In the data rows, the value 128 means zero.
Here are some points, one per row:
np.array([126, 76, 150, 103, 113, 149, 114, 137, 133, 84, 87, 160, 115, 141, 180, 129, 147, 158,
          142, 95, 128, 117, 132, 148, 78, 184, 130, 166, 121, 146, 99, 122])
np.array([92, 136, 102, 161, 148, 138, 160, 90, 112, 158, 153, 116, 155, 198, 139, 87, 139, 133,
          127, 174, 88, 156, 89, 140, 89, 110, 161, 143, 126, 152, 120, 167])
np.array([105, 77, 100, 152, 128, 169, 133, 73, 107, 159, 116, 114, 125, 132, 113, 159, 115, 142,
          132, 112, 182, 115, 143, 112, 110, 95, 160, 146, 142, 106, 162, 164])
np.array([179, 130, 115, 132, 109, 94, 157, 128, 158, 222, 159, 165, 149, 158, 153, 112, 152, 154,
          109, 197, 117, 75, 151, 82, 135, 165, 128, 93, 124, 110, 126, 111])
np.array([195, 157, 70, 191, 161, 93, 138, 96, 137, 92, 117, 135, 140, 115, 93, 149, 152, 145,
          205, 139, 104, 132, 126, 126, 120, 144, 96, 124, 134, 122, 113, 113])
np.array([115, 85, 155, 183, 102, 130, 128, 113, 136, 110, 145, 147, 91, 180, 166, 141, 113, 76,
          149, 129, 140, 128, 123, 91, 176, 132, 104, 183, 125, 139, 155, 125])
np.array([98, 160, 107, 150, 134, 103, 147, 148, 142, 168, 156, 114, 129, 134, 117, 121, 142, 173,
          146, 109, 97, 155, 140, 93, 98, 119, 95, 98, 122, 85, 184, 149])
np.array([157, 156, 159, 122, 148, 91, 194, 125, 85, 132, 104, 150, 79, 134, 117, 109, 82, 120,
          117, 130, 141, 122, 116, 144, 86, 165, 83, 111, 143, 125, 170, 143])
np.array([174, 152, 135, 119, 117, 136, 153, 39, 129, 129, 87, 117, 165, 191, 154, 131, 104, 102,
          74, 98, 145, 79, 173, 142, 110, 76, 137, 86, 96, 80, 115, 178])
np.array([89, 113, 132, 112, 144, 114, 158, 112, 183, 130, 151, 69, 117, 142, 118, 191, 197, 143,
          153, 139, 71, 40, 83, 154, 148, 122, 67, 103, 115, 122, 121, 88])
np.array([177, 100, 156, 122, 97, 179, 116, 151, 136, 132, 192, 133, 153, 88, 122, 98, 92, 150,
          52, 125, 137, 157, 123, 116, 111, 123, 115, 132, 121, 94, 144, 125])
np.array([140, 109, 117, 163, 95, 136, 101, 97, 131, 96, 145, 121, 154, 154, 81, 133, 97, 158,
          153, 114, 78, 101, 188, 114, 67, 98, 151, 137, 110, 133, 98, 132])
np.array([118, 58, 155, 98, 64, 167, 175, 152, 113, 111, 94, 79, 118, 69, 108, 156, 102, 76,
          155, 97, 192, 95, 93, 95, 115, 155, 146, 107, 46, 127, 164, 111])
np.array([135, 168, 156, 112, 89, 122, 108, 82, 121, 121, 144, 203, 147, 129, 134, 108, 111, 127,
          162, 94, 146, 134, 111, 198, 118, 138, 127, 94, 92, 115, 89, 100])
np.array([148, 124, 152, 130, 85, 165, 114, 94, 132, 154, 96, 185, 150, 133, 58, 131, 133, 122,
          156, 97, 134, 149, 144, 133, 75, 116, 204, 123, 91, 106, 118, 168])
np.array([130, 148, 106, 116, 119, 113, 78, 123, 168, 86, 111, 80, 120, 70, 149, 141, 123, 109,
          109, 100, 139, 139, 137, 135, 146, 117, 116, 127, 126, 205, 105, 151])
np.array([90, 156, 156, 157, 113, 111, 127, 90, 82, 135, 143, 145, 155, 126, 121, 111, 155, 118,
          98, 171, 139, 142, 104, 119, 145, 82, 93, 126, 121, 143, 95, 160])
np.array([107, 125, 164, 198, 198, 98, 125, 121, 150, 109, 114, 136, 147, 114, 139, 132, 173, 151,
          108, 108, 191, 142, 130, 93, 142, 206, 80, 101, 138, 144, 102, 123])
np.array([109, 103, 81, 107, 87, 172, 148, 123, 158, 83, 165, 145, 58, 136, 165, 95, 49, 140,
          115, 99, 151, 111, 131, 78, 117, 151, 131, 100, 188, 105, 117, 191])
np.array([122, 139, 128, 155, 146, 146, 129, 160, 119, 105, 123, 142, 113, 125, 145, 118, 177, 199,
          138, 183, 86, 135, 148, 94, 180, 146, 153, 102, 106, 181, 127, 73])
np.array([94, 121, 104, 151, 148, 81, 113, 142, 104, 90, 131, 97, 104, 62, 174, 175, 125, 84,
          100, 85, 106, 157, 103, 138, 128, 135, 143, 73, 135, 140, 118, 93])
np.array([115, 107, 191, 109, 195, 126, 129, 166, 126, 113, 153, 128, 86, 140, 143, 189, 97, 139,
          143, 143, 133, 130, 148, 149, 162, 102, 117, 145, 89, 104, 152, 147])
np.array([118, 133, 131, 150, 88, 110, 146, 110, 167, 152, 94, 113, 138, 92, 126, 122, 138, 157,
          66, 84, 62, 158, 93, 146, 116, 83, 82, 142, 151, 130, 139, 192])
np.array([174, 193, 140, 78, 80, 155, 121, 91, 105, 131, 116, 105, 93, 106, 148, 106, 144, 112,
          173, 150, 106, 176, 142, 117, 152, 79, 177, 106, 149, 161, 127, 76])
np.array([132, 139, 134, 114, 128, 111, 139, 140, 102, 138, 133, 126, 108, 84, 188, 144, 147, 102,
          175, 149, 157, 102, 172, 130, 152, 119, 84, 148, 100, 154, 57, 100])
np.array([80, 102, 75, 86, 162, 129, 140, 118, 157, 200, 100, 103, 122, 123, 130, 174, 106, 142,
          139, 161, 128, 133, 154, 83, 138, 127, 86, 133, 146, 119, 91, 135])
np.array([104, 144, 147, 173, 145, 164, 82, 96, 130, 143, 106, 79, 83, 116, 59, 140, 130, 122,
          74, 138, 131, 147, 119, 139, 75, 169, 86, 163, 89, 84, 88, 88])
np.array([141, 110, 154, 127, 99, 118, 153, 199, 99, 138, 127, 71, 205, 147, 150, 132, 132, 146,
          138, 129, 111, 185, 94, 157, 184, 103, 137, 64, 141, 77, 96, 119])
np.array([138, 177, 96, 110, 192, 77, 161, 187, 129, 118, 174, 116, 142, 113, 151, 155, 181, 95,
          134, 95, 128, 117, 95, 67, 176, 155, 173, 143, 144, 67, 99, 83])
np.array([61, 142, 127, 115, 149, 129, 122, 133, 123, 126, 46, 97, 166, 134, 80, 110, 92, 97,
          114, 212, 120, 71, 143, 99, 72, 170, 84, 135, 121, 74, 133, 121])
np.array([145, 124, 130, 170, 184, 74, 113, 144, 106, 91, 135, 121, 130, 170, 94, 202, 117, 122,
          118, 149, 153, 95, 136, 85, 214, 160, 151, 141, 156, 101, 161, 122])
np.array([200, 111, 150, 141, 160, 121, 141, 164, 116, 143, 133, 127, 126, 67, 147, 75, 196, 142,
          136, 144, 90, 164, 93, 128, 161, 119, 151, 166, 150, 88, 124, 75])
np.array([116, 127, 127, 146, 83, 208, 110, 126, 50, 139, 104, 126, 166, 117, 139, 174, 98, 118,
          116, 86, 90, 112, 75, 118, 145, 147, 134, 127, 114, 116, 193, 173])
np.array([121, 90, 184, 174, 171, 117, 153, 101, 107, 114, 132, 95, 93, 112, 157, 96, 106, 157,
          125, 126, 79, 106, 135, 123, 131, 118, 182, 177, 143, 155, 124, 71])
np.array([98, 131, 134, 156, 158, 151, 148, 145, 81, 140, 156, 152, 87, 48, 128, 69, 163, 101,
          161, 169, 118, 91, 69, 139, 96, 79, 179, 100, 186, 178, 134, 108])
np.array([135, 115, 162, 78, 81, 81, 107, 133, 124, 108, 126, 101, 127, 133, 136, 162, 161, 98,
          115, 107, 140, 165, 175, 99, 106, 134, 109, 156, 149, 199, 183, 123])
np.array([140, 106, 59, 167, 123, 129, 150, 187, 162, 126, 80, 101, 77, 131, 154, 95, 148, 83,
          122, 92, 126, 204, 125, 135, 171, 146, 108, 116, 109, 96, 104, 112])
np.array([104, 170, 167, 127, 157, 163, 124, 67, 179, 191, 165, 142, 106, 201, 119, 32, 122, 154,
          159, 126, 137, 128, 92, 149, 140, 122, 148, 134, 129, 67, 176, 218])
np.array([122, 167, 183, 138, 155, 97, 129, 161, 171, 106, 156, 78, 145, 142, 153, 187, 81, 146,
          106, 127, 149, 154, 175, 129, 125, 152, 142, 108, 107, 146, 108, 163])
np.array([182, 105, 172, 60, 103, 118, 85, 146, 94, 152, 108, 132, 114, 146, 52, 82, 116, 102,
          209, 135, 105, 105, 113, 147, 172, 109, 155, 158, 203, 182, 141, 98])
np.array([149, 154, 88, 143, 118, 148, 133, 167, 120, 152, 155, 139, 135, 137, 124, 121, 74, 167,
          181, 73, 185, 118, 133, 166, 108, 101, 97, 159, 122, 195, 110, 138])
np.array([167, 147, 114, 88, 180, 84, 114, 104, 165, 95, 82, 152, 145, 142, 138, 193, 157, 176,
          170, 183, 158, 106, 52, 208, 110, 93, 122, 154, 99, 185, 155, 99])
np.array([74, 140, 80, 153, 174, 140, 147, 116, 204, 142, 86, 171, 160, 112, 117, 149, 110, 95,
          157, 178, 118, 144, 153, 168, 154, 144, 152, 147, 138, 146, 137, 133])
np.array([96, 149, 144, 75, 159, 129, 89, 93, 126, 85, 65, 103, 114, 132, 144, 118, 134, 106,
          69, 173, 103, 158, 144, 96, 138, 133, 44, 101, 141, 31, 152, 95])
np.array([78, 188, 83, 117, 116, 103, 136, 146, 133, 147, 84, 118, 76, 136, 90, 166, 137, 162,
          87, 183, 134, 113, 169, 104, 129, 145, 134, 170, 149, 94, 99, 110])
np.array([179, 89, 188, 157, 93, 153, 99, 127, 133, 127, 141, 92, 165, 127, 116, 143, 139, 105,
          94, 101, 88, 114, 143, 155, 89, 151, 106, 51, 191, 132, 161, 146])
np.array([124, 92, 135, 137, 125, 98, 89, 123, 128, 154, 165, 163, 128, 155, 123, 154, 88, 131,
          125, 142, 136, 144, 119, 101, 114, 125, 131, 98, 95, 131, 108, 108])
np.array([90, 139, 146, 110, 72, 152, 137, 65, 138, 122, 128, 151, 179, 123, 134, 115, 122, 164,
          95, 90, 111, 129, 108, 132, 139, 137, 152, 127, 165, 116, 101, 90])
np.array([157, 137, 121, 101, 119, 219, 145, 153, 121, 138, 135, 182, 78, 186, 72, 160, 132, 110,
          126, 119, 132, 132, 175, 142, 95, 101, 147, 124, 171, 194, 106, 108])
np.array([126, 105, 50, 138, 152, 97, 121, 134, 170, 116, 151, 97, 130, 159, 111, 114, 94, 107,
          87, 130, 148, 134, 75, 118, 160, 102, 133, 150, 102, 160, 153, 57])
np.array([135, 110, 139, 71, 159, 78, 121, 140, 75, 152, 128, 73, 171, 92, 163, 138, 176, 101,
          141, 108, 125, 119, 157, 167, 115, 201, 140, 136, 129, 155, 136, 156])
np.array([99, 168, 134, 90, 91, 146, 126, 185, 168, 77, 145, 125, 88, 170, 140, 70, 149, 106,
          86, 131, 136, 116, 113, 159, 124, 147, 126, 154, 113, 102, 137, 211])
np.array([152, 99, 77, 123, 82, 74, 87, 187, 121, 91, 78, 170, 133, 79, 168, 128, 172, 57,
          125, 125, 166, 99, 123, 144, 118, 116, 158, 124, 124, 151, 127, 133])
np.array([132, 112, 131, 125, 100, 144, 143, 158, 93, 129, 180, 187, 108, 148, 98, 72, 93, 160,
          139, 19, 115, 85, 132, 159, 145, 89, 130, 71, 86, 222, 131, 198])
np.array([153, 92, 108, 97, 123, 125, 165, 98, 99, 102, 191, 204, 160, 97, 55, 81, 113, 145,
          128, 168, 182, 192, 186, 113, 168, 156, 191, 207, 126, 128, 76, 146])
np.array([147, 168, 128, 83, 149, 195, 74, 119, 126, 154, 99, 151, 185, 119, 131, 145, 119, 94,
          114, 163, 120, 136, 97, 74, 63, 120, 85, 155, 104, 95, 125, 144])
np.array([145, 136, 34, 92, 117, 117, 91, 155, 111, 169, 190, 149, 83, 96, 163, 99, 127, 177,
          139, 91, 159, 132, 149, 210, 185, 127, 145, 111, 112, 129, 168, 139])
np.array([96, 113, 160, 170, 133, 138, 140, 146, 128, 99, 140, 131, 191, 159, 133, 86, 130, 146,
          140, 124, 132, 130, 162, 126, 90, 63, 122, 151, 160, 79, 170, 101])
Along one direction, these points spread out more than along any other. Take the direction at right angles to it along which they spread out most. Go by this last direction. For each point below, how far along it does it lie, from 0 to 99? The average is 50, and the first point in the table lies past the average. One standard deviation of the points above along it is 16.
np.array([116, 127, 127, 146, 83, 208, 110, 126, 50, 139, 104, 126, 166, 117, 139, 174, 98, 118,
          116, 86, 90, 112, 75, 118, 145, 147, 134, 127, 114, 116, 193, 173]) : 37
np.array([179, 130, 115, 132, 109, 94, 157, 128, 158, 222, 159, 165, 149, 158, 153, 112, 152, 154,
          109, 197, 117, 75, 151, 82, 135, 165, 128, 93, 124, 110, 126, 111]) : 45
np.array([140, 106, 59, 167, 123, 129, 150, 187, 162, 126, 80, 101, 77, 131, 154, 95, 148, 83,
          122, 92, 126, 204, 125, 135, 171, 146, 108, 116, 109, 96, 104, 112]) : 61
np.array([177, 100, 156, 122, 97, 179, 116, 151, 136, 132, 192, 133, 153, 88, 122, 98, 92, 150,
          52, 125, 137, 157, 123, 116, 111, 123, 115, 132, 121, 94, 144, 125]) : 40
np.array([118, 58, 155, 98, 64, 167, 175, 152, 113, 111, 94, 79, 118, 69, 108, 156, 102, 76,
          155, 97, 192, 95, 93, 95, 115, 155, 146, 107, 46, 127, 164, 111]) : 54
np.array([104, 144, 147, 173, 145, 164, 82, 96, 130, 143, 106, 79, 83, 116, 59, 140, 130, 122,
          74, 138, 131, 147, 119, 139, 75, 169, 86, 163, 89, 84, 88, 88]) : 24
np.array([96, 149, 144, 75, 159, 129, 89, 93, 126, 85, 65, 103, 114, 132, 144, 118, 134, 106,
          69, 173, 103, 158, 144, 96, 138, 133, 44, 101, 141, 31, 152, 95]) : 20
np.array([109, 103, 81, 107, 87, 172, 148, 123, 158, 83, 165, 145, 58, 136, 165, 95, 49, 140,
          115, 99, 151, 111, 131, 78, 117, 151, 131, 100, 188, 105, 117, 191]) : 39
np.array([149, 154, 88, 143, 118, 148, 133, 167, 120, 152, 155, 139, 135, 137, 124, 121, 74, 167,
          181, 73, 185, 118, 133, 166, 108, 101, 97, 159, 122, 195, 110, 138]) : 65
np.array([130, 148, 106, 116, 119, 113, 78, 123, 168, 86, 111, 80, 120, 70, 149, 141, 123, 109,
          109, 100, 139, 139, 137, 135, 146, 117, 116, 127, 126, 205, 105, 151]) : 65
np.array([89, 113, 132, 112, 144, 114, 158, 112, 183, 130, 151, 69, 117, 142, 118, 191, 197, 143,
          153, 139, 71, 40, 83, 154, 148, 122, 67, 103, 115, 122, 121, 88]) : 50
np.array([174, 193, 140, 78, 80, 155, 121, 91, 105, 131, 116, 105, 93, 106, 148, 106, 144, 112,
          173, 150, 106, 176, 142, 117, 152, 79, 177, 106, 149, 161, 127, 76]) : 68
np.array([132, 112, 131, 125, 100, 144, 143, 158, 93, 129, 180, 187, 108, 148, 98, 72, 93, 160,
          139, 19, 115, 85, 132, 159, 145, 89, 130, 71, 86, 222, 131, 198]) : 66
np.array([153, 92, 108, 97, 123, 125, 165, 98, 99, 102, 191, 204, 160, 97, 55, 81, 113, 145,
          128, 168, 182, 192, 186, 113, 168, 156, 191, 207, 126, 128, 76, 146]) : 61
